In the rows, zero is written as 128.
A single turn carries every row of the set below to another of its rows. Some are shown first; where does it send the rows asked next?
Fopu: [164 107 116 124 121 119 132  94 146 117 132 160 143 109 126]
madop: [134 124 157 112 111 139 163  96 156 124 151 159 125 107 139]
kedor: [126 104 111 110 112 132 131 108 130 136 117 144 143 113 113]
febu: [123 107 147 102 101 142 154  91 156 140 155 153 123 100 118]
vum: [114 129 147 129 113 139 158  99 168 118 148 149 109 111 124]
vom: [129 125 140 125 110 126 136 134 134 143 148 123 109 119 116]
zopu: [118 125 146 137 118 137 159  95 162 112 148 138 109 113 113]
saz: [116 125 148 134 112 144 156  96 168 116 140 150 114 114 116]
bot: [137 127 119 128  90 130 149 138 156 135 161 126 121 104 120]
sot: [159  99 111 107 113 134 159  98 132 126 146 166 126 100 125]
dudol: [127 115  97 129 107 138 140 114 153 116 120 143 145 110 115]
paze: [128 105 142 102 104 136 158  91 151 138 166 142 121  96 115]
nozi: [133 127 158 117 113 139 164  97 157 121 149 159 123 109 140]
virir: [133 101 105 108  99 123 139 101 160 131 127 163 145 109 114]
vabuf: [161 111 110 129 123 133 134  99 137 112 129 147 147 105 128]
Talid: [162 110 118 129 125 120 131  94 146 113 129 158 140 113 125]
Veso: [133 117 141 128 106 128 134 132 131 145 142 124 114 122 108]
kuzuv: [142 122 118 133  86 134 148 137 158 132 156 129 127 106 111]
sipet: [147 115 119 138 132 136 157 101 136 106 126 162 112 120 120]
Mor: [157 104 120 119 127 126 145 111 114 131 132 154 115 119 118]
vabi: [141 122 116 134  92 127 155 128 162 128 166 125 122 105 110]
kalug: [122 113 149 101 105 136 155  96 156 140 159 151 117  99 125]
debo: [163 113  96 135 111 132 161 118 144 110 142 158 124 107 119]
vena: [133 115 143 125 113 120 138 122 130 143 150 122 109 120 106]
rato: [154 131 135 128 100 127 148 143 139 133 152 131 127 115 131]
fusot: [152 130 138 128 103 126 146 143 134 135 151 130 125 117 132]
tano: [124 112 118 125 116 122 132 101 154 122 111 159 133 125 110]
kov: [160 110 114 126 126 132 132  97 133 115 129 146 146 105 127]

vabuf moves to Fopu
zopu moves to vabi
Now find these:
bot moves to kalug
Veso moves to saz
nozi moves to rato
kedor moves to tano
Mor moves to sipet

A single turn carries every row of the set below to another of its rows. Some are shown first; where does it send the rows asked next?
Pek: [119 139 138 104 144 115 123 129 133 109 142 133 126 106 142 143 119 138
 111 146 131 131 107 113 172  84 151 119 169 139 117 141 121 130 111 155]
Tagi: [152 119 125 110 143  78 135 129 120 139 150 138 125  95 139 151 140 126
 105 135 108 118 119 132 102  83 158 100 130 130 129 132 145 137 109 130]
Gozu: [143 164 128 120 158 118 127 122 134  96 146 134 122 137 153 159 123 162
 106 150 111 136 107 121 163  87 151 127 112 135 122 145  94 159 111 144]
vova: [160 124 125 118 153 130 129 128 131 135 159 136 131 107 140 146 121 121
 109 143 127 124 116 131 133  82 160 108  74 145 141 145 117 126 115 157]
Gosa: [163 124 123 116 149 127 131 129 134 135 160 136 131 109 138 146 122 119
 108 142 126 121 118 135 136  82 162 106  74 144 141 144 117 125 114 155]
dufaf: [129 122 125 120 136 106 125 117 131  97 145 142 125  99 147 124 132 164
 107 118 111 114 115 125 144  82 145 108  79 133 111 135 132 143 103 166]
bezev: [163 125 125 116 145 125 130 130 136 135 159 137 132 108 137 143 123 117
 110 140 125 121 118 136 139  83 160 107  72 145 139 143 118 128 115 155]
Fedam: [131 117 112 118 151 116 131 114 122 100 156 130 118 113 146 141 121 175
  94 134 121 106 123 122 132  71 164  94  97 125 129 140 121 123  92 156]
kovib: [139 120 137 127 141 102 147 131 147  99 135 139 132 156 155 132 131 163
 108 145 108 121 113 114 171  91 145 119 127 122 133 136 144 151 103 169]
Bifos: [155 135 127  90 161 120 139 127 130 132 152 135 122 134 145 153 150 140
 103 156 103 117 123 135 110  95 161 117 150 128 121 147 138 145  99 118]
pebe: [140 119 110 111 133 105 134 120 134 100 157 130 121 117 138 135 125 164
  94 129 116  97 129 135 146  73 168  90  94 124 126 134 123 126  90 149]
ledo: [138 122 117 113 124  98 130 121 139  98 151 138 125 108 139 125 132 157
 102 119 111 102 125 137 153  80 156  99  84 129 115 130 130 139  97 155]
pono: [145 166 130 119 150 113 127 125 140  95 144 137 125 135 151 154 127 157
 109 145 109 135 107 125 169  90 147 130 108 136 118 142  97 164 112 144]
vegut: [147 164 123 117 156 117 130 124 136  97 149 132 122 142 150 162 121 161
 102 152 113 130 112 125 165  84 157 122 116 132 126 144  92 154 106 139]
dozat: [150 166 127 115 143 109 129 128 144  95 147 136 125 139 147 154 127 153
 107 144 108 129 112 131 175  88 152 125 109 134 119 139  97 162 109 139]
kupu: [147 119 128 114 152  83 133 126 114 138 148 139 125  91 144 153 139 131
 107 135 109 125 114 124  96  83 153 105 129 132 127 136 146 138 112 135]
vef: [148 130 136 106 131  92 142 129 139 138 143 145 127 109 139 148 140 113
 114 128 118 118 114 142 100  96 150 105 138 140 120 138 118 154 114 129]
Zul: [137 118 135 129 151 109 148 128 141 100 137 135 129 158 158 139 126 170
 104 151 112 122 113 109 163  88 149 116 132 121 139 140 139 144 100 169]
Vep: [151 120 128 111 141  77 134 129 121 138 147 141 127  92 140 148 142 124
 108 131 107 121 117 132 104  85 153 104 127 131 125 132 148 141 112 132]
nem: [149  91 136 131 149 134 132 122 126  92 151 138 121 129 144 144 134 141
 110 138 106 129 107 111 185  84 140 116 119 140 139 139 134 141 115 154]
tagip: [140 128 138 113 148 103 138 124 127 138 142 144 124 105 147 154 137 123
 114 133 122 126 108 129  86  95 147 110 140 141 123 145 115 151 117 136]
Dusum: [152  92 135 128 141 130 133 124 131  92 151 138 122 131 141 142 136 136
 110 135 104 125 109 116 190  85 141 114 119 140 138 136 135 143 115 151]
mezaz: [154 139 136  91 146 110 134 130 139 129 143 144 129 123 145 139 160 130
 114 142  94 122 118 139 121 104 145 129 136 134 106 142 147 163 107 126]
gese: [144 127 133 109 148 103 142 125 128 139 146 140 122 112 143 158 134 123
 109 137 124 120 114 133  87  91 155 103 145 138 128 144 112 145 111 130]
babop: [142 120 134 125 139 101 149 132 149  99 138 136 131 160 153 134 129 162
 105 148 109 117 117 117 171  89 150 115 129 120 136 135 142 147  99 165]
donam: [124 140 134 100 137 111 126 132 138 110 144 131 126 110 137 143 119 134
 109 146 130 124 112 120 178  82 156 114 171 136 119 138 120 128 108 149]
kotog: [149  90 132 130 153 137 134 121 124  93 153 135 119 133 144 148 131 143
 106 142 108 127 109 110 182  82 145 112 124 139 144 140 131 136 113 151]
vig: [142 130 140 110 139  97 138 126 134 137 140 147 127 103 144 148 141 116
 117 127 119 125 109 134  94  97 144 112 135 142 118 141 119 156 118 136]
memov: [151 165 123 114 146 111 131 127 142  97 150 132 123 144 146 159 124 156
 103 149 111 126 114 132 172  85 158 120 115 131 125 140  93 156 105 136]
zeto: [150 118 125 112 150  82 135 127 116 139 150 137 124  95 141 154 138 130
 104 137 110 121 117 128  98  82 157 100 132 130 130 135 144 135 109 131]
dedev: [159 125 127 119 151 129 128 128 132 135 158 138 132 105 140 144 123 121
 111 140 125 126 114 131 134  84 157 110  71 146 138 145 118 129 117 159]
vite: [121 140 139 103 139 112 123 130 137 109 140 135 127 104 141 140 122 135
 113 143 129 130 107 116 176  86 149 120 166 139 114 139 123 133 113 155]
lagum: [161 125 127 117 146 126 129 129 135 134 157 139 133 105 139 142 124 118
 111 139 124 124 115 134 138  85 156 110  70 146 137 143 119 130 116 158]
gosov: [155  92 131 126 140 129 136 124 132  93 154 135 121 135 139 144 134 136
 107 137 105 121 113 119 191  83 147 109 122 138 142 136 133 138 111 146]
mil: [159 138 129  87 146 110 139 131 140 131 149 139 126 132 141 145 156 130
 107 148  98 114 125 143 121  99 157 118 144 129 113 142 142 153 100 117]
Gine: [135 120 138 130 148 107 146 129 143  99 135 138 131 155 158 134 129 167
 107 148 110 124 111 109 165  90 144 121 128 123 134 139 142 149 103 171]
somad: [140 119 132 125 146 106 150 130 145 100 140 134 129 162 154 138 126 167
 103 151 112 118 117 114 167  86 153 113 133 119 140 138 139 143  98 164]
Lef: [124 118 121 123 153 117 126 112 120  98 149 137 121 102 151 134 125 175
 102 128 117 117 114 115 131  77 150 105  88 131 119 142 126 133 100 166]
Gimet: [148 120 130 113 146  79 132 127 117 138 146 141 127  89 143 149 142 127
 108 132 107 125 113 127 100  86 150 107 126 133 124 133 148 142 114 136]
pivi: [147 135 133  96 170 125 134 123 123 131 147 138 122 126 152 152 151 145
 107 155 102 127 115 125 103  98 151 125 146 132 117 151 140 150 105 128]
Tafav: [146 138 139  97 161 119 131 125 129 129 142 144 127 119 152 143 157 139
 114 146  97 131 111 127 110 104 141 133 137 136 107 147 146 160 110 133]
ropuf: [122 139 135 102 143 115 125 130 134 110 144 131 125 110 140 145 118 137
 109 148 132 127 110 115 173  82 156 115 172 137 120 141 119 126 109 151]
segi: [149 128 132 105 137  96 144 128 135 139 147 140 124 114 139 154 136 116
 109 134 122 115 117 141  95  92 157 100 144 137 127 140 114 146 110 126]
lunul: [154  90 129 127 147 134 136 123 128  93 155 133 119 137 141 148 131 140
 105 142 108 122 113 116 186  81 149 108 125 137 145 138 130 134 110 147]
pul: [123 141 137 101 134 108 124 132 140 109 142 134 127 107 138 140 122 132
 112 143 129 126 110 120 180  85 152 117 168 138 115 137 123 133 111 152]

Tafav moves to Bifos
Vep moves to kupu
Now find these:
vite moves to ropuf
vef moves to tagip
lagum moves to vova
gosov moves to nem
vegut moves to dozat
ledo moves to Lef
kovib moves to Zul

A single turn carries every row of the set below to another of its rows. Some are shown first; where does it send the rows asked next?
sesi: [137 147 129 113 139 134 117 122 136 144 107 124 149 111]
sefi: [115 114 125 159 119 127 125 114 106 147 130 130 117 142]
san: [127 141 132 107 119 133 116 132 129 145 107 131 144 111]
nini: [138 139 125 118 126 133 111 127 143 148 104 127 130 109]
rege: [123 151 144 117 125 144 130 145 123 144 137 123 131 148]
duk: [128 124 124 164 148 128 129  99 113 145 131 120 129 143]
puzek: [128 126 128 153 127 124 107 129 116 160  92 120 152 122]
ratom: [111 124 133 149 134 128 135 110  93 140 135 127 145 145]
Mives: [118 140 122 132 125 155 122 100 104 123 122 118 132 161]
merob: [129 130 129 152 132 124 109 126 115 159  93 118 158 122]
puvuz: [119 134 119 137 115 154 116 104 110 126 119 121 116 159]
moki: [125 128 131 150 126 124 109 130 111 159  93 121 158 123]
lat: [134 146 135 130 125 144 122 142 138 150 132 121 108 145]
Foze: [127 139 117 141 131 154 118  96 115 126 119 115 121 160]
tuve: [138 157 138 128 147 145 130 132 137 146 135 114 128 147]

tuve moves to rege
Foze moves to Mives
Now find these:
moki moves to puzek
ratom moves to sefi
sesi moves to san

A single turn carries every row of the set below to another of its rows. Some are shown first; where does it send the rows asked next?
bomu: [104 151 136 122 158 143 135 137 117 146 167 133 126 153]
Vate: [118 145 133 144 157  83 123 142 117 135 169 133 124 139]
Lape: [ 98 146 122 139 160  98 142 152 113  91 162 113 118 120]
fekez: [104 134 122 152 134 126 142 131 109 111 192 122 115 158]
los: [ 96 148 128 132 153 152 132 134  98  97 166 131 123 162]
Rosis: [ 88 141 130 139 158 136 138 113  84 102 158 125 126 148]
bosul: [ 85 147 151 158 166 127 120 151 106  96 171 117 130 140]
foso: [ 98 144 107 145 147 122 153 131 114 133 183 130 124 153]
gel: [ 98 152 135 110 165 117 153 148 101 132 162 140 131 148]
Kozit: [108 147 136 168 162 135 156 134  84 111 166 129 127 147]
veseb: [119 123 128 137 150 129 153 139 106 132 173 153 127 151]
Nub: [117 131 137 169 148 110 123 134 129 122 174 140 131 143]
Modef: [112 142 145 141 184 107 146 126  88 125 158 134 140 136]
Bafut: [109 146 143 150 167 136 113 137 118 107 148 149 139 148]
mube: [105 156 124 118 167 121 144 133  89  86 162 124 120 142]
Seg: [ 96 144 126 112 145 102 130 156 106 124 150 121 120 140]
piva: [106 124 143 165 159 118 144 133 119  90 160 114 117 131]
Segep: [126 150 127 146 180 111 142 127  95 109 173 124 122 113]
tig: [112 136 136 151 179 135 144 108 109 123 166 134 136 132]
Bolet: [126 141 135 149 151 114 125 160 138 124 176 135 123 141]
bib: [ 97 139 143 136 138 126 134 162 125 113 161 113 107 152]
Gekef: [ 97 143 139 121 157 104 147 166 113 107 180 122 108 141]
Miz: [123 148 132 119 165 115 130 131  88 143 160 132 124 133]
Vup: [ 95 123 143 127 154 121 118 155 128 118 179 140 131 143]
nit: [125 137 114 142 162 123 143 116 127 131 158 141 126 136]
bava: [112 146 120 130 151 101 147 124  95 119 193 122 111 141]
Niso: [110 133 150 153 175  94 140 144 101 101 176 116 117 128]
noder: [116 137 158 144 163 128 110 142 108  92 150 130 126 136]
metel: [ 99 153 141 137 145 128 117 138 112  99 158  98 109 142]
Zam: [115 148 131 115 159 134 112 140 134 123 161 128 123 141]
zodi: [110 142 123 165 147 117 149 114 104 107 153 112 113 137]
sol: [112 155 138 132 173 104 121 151 110 102 138 135 133 140]

zodi moves to nit
bib moves to piva
Now find these:
gel moves to Gekef
veseb moves to Vup
fekez moves to Nub
foso moves to Bolet
Lape moves to Segep
sol moves to mube

A single turn carries every row of the set below to another of its rows. Some are shown first; where does it send the rows asked next?
lipob: [152 104 150 131 105 137 125 104 119 110 137 117 119 128 120 105 133]
nazu: [148 111 145 121 107 134 126 104 118 105 141 107 119 138 112 111 139]
sazu: [131 133 127 101 111 140 130 106 134 113 116 147 135 133 127 116 135]
Fula: [115 111 112 118  98 139 136 100 139 124 123 149 118 124 132 116 119]
vud: [122  92 131 132 149 139 129 123 126 121 132 110 123 141 101 144 144]
mokep: [134 106 143 127 120 125 133 140 121  97 143 112 143 144 131 140 122]
vakin: [116 137 111 121 128 131 128 115 113 138 121 145 113 124 141 115 112]
gufeb: [131 111 128 136 149 128 113 130 102 133 133 107 106 129 138 131 125]
ref: [116 103 134 138 139 134 142 133 125 128 132 107 126 135  97 145 138]
dez: [120 104 131 141 146 134 140 129 128 119 124 119 123 139  99 151 142]
niz: [137  91 138 125 122 131 122 129 125  99 141 116 138 144 139 148 121]
mige: [112 120 113 117 104 143 139 103 140 126 123 144 122 121 132 110 114]
fos: [127  90 128 141  99 124 131 116 130 128 141 108 101 120 131 118 119]
bopid: [128 134 129  97 112 140 131 111 127 108 117 148 129 132 125 118 141]
rovu: [147 100 150 129 119 127 135 132 128  97 139 122 142 141 128 135 122]
Fidad: [143 112 141 128 108 140 120  95 114  99 139 118 118 138 116 109 136]
zud: [120  91 121 147 107 124 125 107 128 125 141 118  95 123 130 117 115]
kima: [123 105 126 128 146 134 143 131 141 117 131 109 125 140 102 150 136]
rig: [130 122 134 138 133 121 119 132 102 143 130 106 105 123 130 130 129]
resiz: [126 115 137 144 144 117 118 133 107 145 134 115 113 125 122 130 123]
mume: [143 109 138 120 119 134 128 136 130  91 135 114 139 139 142 139 129]
kigi: [107 115 115 114 100 143 141 105 136 122 127 146 118 120 129 114 118]
folu: [128 122 128 142 144 116 115 128 105 138 127 117  99 128 130 135 127]
gedu: [103 127 113 109 144 130 143 122 136 129 121 141 114 134 108 119 133]
Zuba: [116 122 119 106 128 125 135 134 146 112 118 148 140 138 135 130 128]
suze: [125 130 125 131 148 121 115 127 109 142 134 106 107 130 124 135 124]
geb: [125  92 133 149 110 127 126 114 123 137 139 116 104 114 127 112 118]
Musav: [141 111 137 123 104 149 119  97 122 107 136 108 118 127 119 110 143]
bogi: [132 127 125 101 114 135 126 107 130 107 118 150 133 140 125 114 142]
Gok: [109 139 114 113 128 128 129 120 115 132 127 142 112 124 140 112 112]
tum: [128 103 143 137 146 126 139 133 128 123 133 118 133 140  97 145 133]
teru: [105 126 109 120 149 136 145 120 131 131 118 142 120 135 109 120 130]
Muvov: [114 117 116 111 134 125 138 138 139 105 122 149 139 143 136 128 125]
vove: [134 104 140 133 120 133 130 133 122  88 136 125 142 144 135 143 124]
Daba: [112 120 119 104 127 124 140 139 142 108 121 149 132 136 137 133 127]
leruz: [105 128 112 113 146 129 140 123 141 131 118 141 123 134 112 117 132]
ped: [111 139 112 117 133 130 130 119 123 136 122 140 116 124 139 107 113]
zov: [114  97 118 141 107 131 120 112 128 133 144 108 105 116 136 121 112]
ninu: [126  83 122 142 116 139 130 107 127 127 141 109  99 123 131 124 114]
rus: [152 107 141 121 117 144 117  94 111 109 138 110 115 137 120 122 134]

nazu moves to ref
mige moves to Zuba
geb moves to rovu
Now find these:
gufeb moves to rus
vove moves to folu
kigi moves to Daba
kima moves to zov
Fula moves to Muvov

